(in the rows, 128 means zero)
One turn moves every row onto another: examples first, then more rows asked
ruzo: [126 110 159 116 152 135 132 130 158 133 156 134  95 123 113 142 142 121
  87 163 125 119]
vep: [135 129 113 142 130 137 108 108 151 140 110 106 141 124 119 115 172 139
 125 103 128 156]
Rikuv: [129 157 129 111 112  96 116 131 143 127 114 115 112 126 131 108  94 138
 108 110 160 113]
Dadap: [126 124 139 139 178 107 112 154 131 143 128 127 105 147 129 169 129 127
 113 138 129 139]
vifa: [110 133 125 142 127 135 145 108 145 129 121 125 162 137 109 156 113  80
 121 126 158 137]
kasik: [100 116 109 124 156 114 129 109 109 141 158 125 124 130 138 108 128 183
 135 120 122 115]
nofik: [141 144 132 158 108  97 103 122 141 112 121 137  92 109 116 139 137 122
  99 134 106 127]
nubi: [122 126 137 140 176 103 111 152 128 142 128 124 104 145 126 167 128 124
 110 148 129 137]
sezu: [122 119 130 147 164 104 103 142 136 147 133 125  97 144 119 163 129 126
  98 150 134 142]
pazal: [142 108 157 133 139 138 105  89 100 132 164 114 153 130  91 151 128 130
 140 134 106 107]
zub: [138 121 142 109 135 119 131 149 143 110 132 154 146 131 115 117 102 123
 100 100 150  78]
nomul: [124 152 115 141 139 123 118 101 101 108 106 124 158 118 108 153 105 123
 142 106 109 110]
nif: [143 107 147 118 126 106 124 135 145 102 155 101 104 121  98 164 131 162
 119 127 115 104]
tup: [121 109 133 126 120 145 188 123 125  96 138 119 135 119 114 126 146 127
 123 127 161 119]
giz: [134 132  80  92 122 126 122 117 125 127 161 131 142 116 116 101 129 129
 101 142 141 115]
nev: [134 118 158 117 156 139 128 127 165 136 148 132 108 115 127 137 146 124
  89 167 121 121]
Buker: [127 133 151 137 119 149 128 105 115 112 105 131 156 131 112 143 134 140
 151  79 114 121]
buku: [130 156 132 115 111  96 117 130 144 131 115 117 105 129 126 108  97 140
 104 107 160 116]
letu: [147 103 131 111 125  83 130 131  96 135 151 135 142 137 121 121 108 100
 131 118 151 122]
zan: [109 127 120 114 130 149 156 110 158 121 139 112 164 139  99 156 117 101
 122 131 153 132]
pesa: [125 132 109 145 110 138 104 140 152 127 156 115 144 163  91 131 153 148
 124 120 135 148]
gub: [139 112 151 143 159 132 136 105 112 120 149 164 108 123 136  86 120 148
 135 113 112 124]
konaz: [ 98 113 108 121 156 116 132 111 114 145 164 126 126 132 136 109 127 178
 130 116 129 116]
zago: [100 157 114 119 125 138 129 100 135 127 147 103 158 141 108 165 115 112
 115 157 121 105]
moz: [127 144 137 127 118 167 128  96 127 107 106 117 146 113 117 131 132 155
 141  90 123 132]
Fitot: [135 109 143 140 154 117 134 105 112 127 147 176 121 124 132  84 114 134
 126 120 116 140]
vosir: [146 124 138 111 134 116 119 148 149 105 135 150 145 134  99 119 104 137
 101 108 143  75]
fom: [128 150 112 102 120 104 121 135 148 131 112 122 125 130 133 111  93 141
 102 107 161 120]
rosut: [118 119 137 136 121 142 118  95 106 132 157 122 127 162  70 147 154 133
 132 140 123 137]
vitu: [131 126 144 151 115 150 119  82 106 137 153 120 111 139  79 132 147 122
 128 143 140 147]
zepak: [145 126 146 137 153 134 143 102 146 123 149 102 123 116 179 117 126 129
 140 129 133 128]
nud: [141 135 152 107 117 138 143  78 137 121 126 106 160 100 114 136 103 136
 136 118 110 110]
zet: [127 136 115 137 172 123 126 129 141 109 142 142 151 161 153 135 141 131
 139 121  91 115]
gizu: [107 118 117 130 155 117 121 105 115 141 149 129 122 145 143 109 133 186
 134 109 112 117]
bizev: [127 100 163 118 147 138 141 128 111  86 121 118 132 136 110 129 169 120
 138 101 133 126]
ditas: [132 128  97 154 114 112 152 131 143 147 116 137 159 148 108 132 142 127
 126 111 132 154]
dopa: [123 158 130 125 127 138 102  76  99 127 139 112 120 125 106 130 124 122
 132 150 104 146]
Tilat: [129 117 157 116 156 146 128 125 166 135 142 134 108 115 136 137 147 131
  85 163 124 120]
mugu: [150 134 151 143 132 132 134 101 133 126 146 119 149 128 104 156  85  86
 131 149 135 133]
pesok: [143 121 137 115 137 115 117 148 147 103 134 151 139 139  96 120 111 143
 100 106 142  73]
tumav: [138 111 143 141 152 117 136 107 113 126 150 171 120 123 130  84 115 139
 133 123 108 135]
zag: [121 120 168 146 101 141 134 129 118  94 155 123 112 138 112 120 147 106
 125 127 158 136]

Fitot turns into buku
sezu turns into gub
zag turns into vep
Now find these:
giz turns into nif
Buker turns into vifa
kasik turns into vosir
zago turns into pazal

One turn moves every row onto another: examples first, then more rows asked
gurof: [138 137 172 138 179 101 149  76  63 165 133 136 122 147 143 159 120 113
 167 135 124 139  69 123 119 140 129 142 121 123 116 105]
misu: [118 100 146 117 115  91 158 135  86 145 133 114 123 158  99 121 130 103
 181 104 119 119  80 133 163 147 109 160 110 144 138 109]
vogaf: [159  89 135 130 120  80 127  85 101 175 115 126  99 114 115 122 112 126
 183  90 138 112  96 128 137 127 113 169 116 138 168 119]
Buv: [121  92 153 108 128 110 163 153  90 135 130 100 115 156 106 134 115 119
 171 107 111 125  92 135 164 144 120 153 102 132 135 130]
Ludiv: [153 110 118 109 185  76 118  93 107 153 101 141  94 104 143 143  95  99
 167 123 163 113 113 102 142 139 132 137  83 153 186 119]
Kalif: [132 120 103 132 126  87 151  98  84 148 109 106 100  98  87 152 130 138
 140 123 135 146  92 134 138 172 131 101 108 146 113 103]
Sinuv: [137 120 113 157 157 122 159 116 139 144 114 129 111 144  89 170 125 119
 134 125  97 109  97 151 119 140 112 139 126 148 170  90]
dape: [137 128 136 144 145 112 156 101 152 147  92  80  92 112 135 170 128 110
 151 143 115 122 100 101 127 150 152 117 116 154 150 106]
fivi: [ 87 126 149 121 126 109 156 146  87 121 138 146 151 153 133 150 101  91
 152 119 136 113 102 106 135 159 102 133 117 165 135 133]
lim: [159 119 114 104 185  86 119 103  98 161 103 127 104 114 129 143 101 109
 161 129 150 107 127 110 129 143 152 156  79 143 188 133]
Rako: [127 111  98 159 155 154 155 123 127 123 113 112 104 132 108 164 109 121
 130 140 110  88 110 117 121 142 101 145  99 148 148  99]
Tiga: [151 112 126 105 176 103 111  92 107 165 112 139 101  98 140 148 100 104
 168 119 157 105 105  92 132 116 144 152  99 138 188 129]
fug: [116 129 127  95 158 115 116 116 115 132 116 157 119 129 171 186  98 104
 148 102 156 125 108  96 133 124 122 120 126 161 166 133]
zepes: [154 103 122 125 124  68 132 103  97 166 104 124  89 112 107 114 103 114
 188 102 153 115  96 137 151 141 121 165 101 132 163 104]
kazod: [137 120 105 135 157  90 172  74  74 168 126 102 100 110 112 150 112 130
 130 141 140 113 118 105 127 158 121 115  69 144 133  92]
bam: [143 143 138 158 143 103 162 108 148 163 101 114 112 110  93 160 124 107
 149 143 112 115  98 136 107 146 150 134 130 147 167 102]
serep: [126  95 157 112 111 114 138 137  91 153 148 108 128 143 115 129 118 122
 173 101 109 111  78 137 156 138 113 162 116 154 141 114]
bifo: [110 133 103 134 183  93 177  95 105 159 143 127  88 141 114 180  99 142
 136 138 150 115 121 111 153 126 122 111  99 135 147  90]
dakod: [102 125 157 113 124 122 146 142  89 120 136 148 150 133 140 154 119 101
 150 117 132 112 107 108 122 131 104 148 122 178 130 138]
nur: [104 128 165 122 127 109 169 144  82 118 120 146 137 147 137 152 106 102
 147 128 134 118 133 102 122 151 111 133 120 163 138 147]
kemud: [125 132 117 101 167  97 128 133 104 149 106 147 111 145 164 190  90 113
 144 112 156 130 127 109 143 143 134 108 133 156 167 133]
vume: [123 136 146 137 174 109 117  67  87 100 123 134  91 141 144 146 116 139
 181 136 146 131  89 108 133 140 125 177 101 135 121 106]
fovu: [135 129 124 137 190 122  96 100  66 115 122 153 102 131 128 159 118 140
 167 140 142 134  76 134 136 141 123 157 127 141 114 107]
besi: [127 111 102 158 141 131 161 107 138 129  90  96  87 115 136 172 123 121
 144 138 126 108 116  92 127 136 112 129 118 154 123 116]
vib: [107 129 133 124 157  96 154 115 103 103 130 120 109 119  68 150 146 135
 147 141 122 146  94 124 149 161 150 109 105 157 140 111]
vunuf: [ 87 151 132 146 153  91 169 102 116 108 140 151 102 131  83 162 103 144
 142 143 152 124 125 115 135 146 129 119 114 148 156 107]
seg: [118 149 159 144 153 104 137  76  90 146 131 123  95 139 148 158  94 130
 183 131 152 133  75 117 136 135 136 157 120 107 108 105]
kabu: [110 127 117 108 179  96 132 132 105 137 114 160 124 128 162 182  91  94
 151 122 164 122 109  97 143 140 117 108 122 167 153 138]
Gose: [140 135 151 146 167 119 111  82  55 137 125 158 123 135 136 154  99 127
 152 129 129 135  73 142 110 169 117 133 126 140 129  96]
Lizim: [154  97 118 129 115  72 138  98 102 155  98 120  94 126 105 126 102 135
 173  88 144 122 112 150 138 147 114 171 103 124 158 131]

fivi turns into zepes
dape turns into Rako
Now find these:
fovu turns into gurof
Lizim turns into kemud
serep turns into Tiga
bifo turns into vib

One turn moves every row onto another: examples first, then more rows asked
nos: [129 115 135 142 126 151 152 115 112 129 139 116 160 123  97 121 158 105
 108 169 133 131 158 105 109 152 140]
veb: [156  99 128 105  99 133 148 153 133 139 142 129 149  82 136 147 151 102
 110 126 154 101 136 116 101 142 131]
fotob: [138 114 117 152 124 132 122 124 103 107 106 115  95 112 121 135 165 108
 124 135 121 137 179 131 122 162 108]
Foni: [139 122 117 150 131 107 119 115  89 111 119 103 100 102  97 134 147 121
 108 124 107 158 166 128 139 136 101]
rit: [133 121 144 113 105 124 126 101 168 129 171 129 106 120 149 109 137 167
 141 125 141 108 150 160 114 134 143]
Fefo: [144 160 129 164 141 145 108 115 134 128 146 120 124 121 122  95 115 133
 136 131 104 148 112 119 141 109 106]
dat: [124 123 111 112  92 116 118 144 115 111 134 116 146  98 128 157 148 120
 133 106 114 106 147 147  76 156 114]
Gele: [133 105 145 136 122 116 151 121 100 122 137 106 121 118  80 113 167  90
  96 152 141 146 140 124 137 137 144]
Pobem: [132 123 135 132 118 138 119 126 122  96 112 136 119 134 106 118 128 126
  72 117 153 104 138 143 145 128 144]
lepu: [122 118 140 109 108 122 125 104 150 125 158 116 118 134 127  99 127 172
 159 124 137 105 137 174 106 141 131]
tur: [126 138 107 109 114 116 142 126 109 128 147 145 151  98 128  97 126 132
  90  88 128 133 140 163 112 131  91]
Vebe: [114 117 116 106  84 126 123 151 122 136 144 100 140 115 119 147 168 116
 137 102 129 104 143 142  82 144 122]
lop: [136  90 111 118 101 141 163 144 128 140 138 133 144  79 135 152 141 102
 130 112 148  98 133 130 113 145 115]
ziva: [147 133 125  92 113 119 135 149 109 143 127 134 136 103 124  78 153 119
  85 100 138 117 119 150 120 120 117]
Pivod: [137 164 105 147 112 137 129 112 120 108 138 123 134 129 101 123 124 131
  71 106 145 103 161 136 135 141 134]
Tapi: [168 119 107 111 109 117 162 116 123 157 156 105 113 117 146 108 137 135
 118  96 135 153 109 143 119 115 157]
lidil: [146 133 142 155 119 107 123 120 150 132 161 137 106 113  95  97 156 149
 108 144  98 137 113 125 164 130 111]
gefik: [130  95 112 106 124 130 138 132 134 129 135 147 131  67 144 129 139 108
 149 127 156 107 142 123 121 148 101]
Zot: [138 112 100 117 107 100 165 107 112 131 148 117 124 118 130 116 129 152
 128  98 101 146 103 170 115 132 148]
dif: [156 143 123 123 124 111 150 102 142 143 130  90 116  97 139  95 137 137
 165 145  98  81 119 140 123 139 134]
kamud: [134 104 148 115 113 115 136  88 173 135 170 108 113 111 155 111 128 150
 145 141 128 131 148 145 117 126 113]
Mebap: [132 116 136 131 124 129 164 109 102 128 142 113 145 108  90 117 151  92
  90 144 125 156 150 108 131 149 146]
Tal: [151 160 138 157 132 141 112 105 139 131 162 126 111 121 117  95 100 145
 141 132 119 141 136 113 118 105 110]
marab: [165 139  99 162  95 133 149 140 146 120 167 122  87 126 108 136 121 122
 111  95 122 123 122 123 133 126 149]
vot: [137 111 150 149 125 105 105 122 154 130 149 144 104 119 105 100 139 151
 111 145  89 147 116 127 141 117 126]
Kab: [113 119 123 113  90 110 138 152 100 125 156  98 152 106 106 130 159 117
 132 118 123 115 157 135  75 146 131]
bagi: [154 149 117 128 122 133 149 106 143 135 139 123 119  99 147  99 123 150
 161 128 125  71 126 152 124 141 154]
togel: [161 162 111 170 139 128 118 115 140 148 150 124 124 104 118  99 114 134
 126 132  90 137 126 107 133 117 120]
nores: [172 135 117 124 119 132 158 110 147 151 148 117 110  98 138  93 124 150
 155 124 154  82 134 146 134 147 132]
zati: [110 137 113  94 104 114 111 137 128 138 154 108 147 103 110 117 173 124
 150 127 131  99 145 126  84 151 121]
Fiz: [131  97 140 121  91 116 132 107 154 129 163 133 122 117 152 128 123 172
 148 130 155 109 139 149 106 132 128]
Vaf: [153 115 152 169 128  99 130 121 139 128 159 130 104 106  89 117 162 131
 135 134  86 121 125 120 156 155 122]
mataz: [154 131 149 149 117 101 130 115 141 125 149 148  91 107  86  90 139 157
 127 149  98 111 116 128 147 130 122]
gedil: [131 127 123 137 126 122 127 116  88 106 110 102 103 110 110 127 147  93
 115 114 112 166 164 129 124 150 123]
Sibol: [138 116 141 137 137 130 144 115  96 134 138 103 151 112  84 115 142 111
  94 159 129 150 139 101 131 118 136]
gaf: [146  86 121 121 107 126 159 156 105 127 133 126 126  71 139 137 134  97
 131 115 154 116 153 125 110 139 117]
kefa: [162 145 112 131  99 117 141 120 129 146 134 107 123 103 142 113 134 157
 164 128 135  67 124 136 110 142 146]
lomi: [126 136 108 159 131 127 140 106  86 107 133  98 116 112 103 131 132  90
 121 122 129 159 163 134 123 142 112]
Mel: [130 117 124 152  98 135 142 139 142 101 159 129 109 145  96 132 111 128
 116 111 110 126  99 139 119 118 162]
num: [146 137 153 169 147 145 109 115 134 131 164 109 130 126 120 115 119 113
 154 124 109 152 130 104 124 119 118]

tur turns into Pivod
Fefo turns into bagi
Vaf turns into kamud
Now find these:
dat turns into lomi
kefa turns into gaf

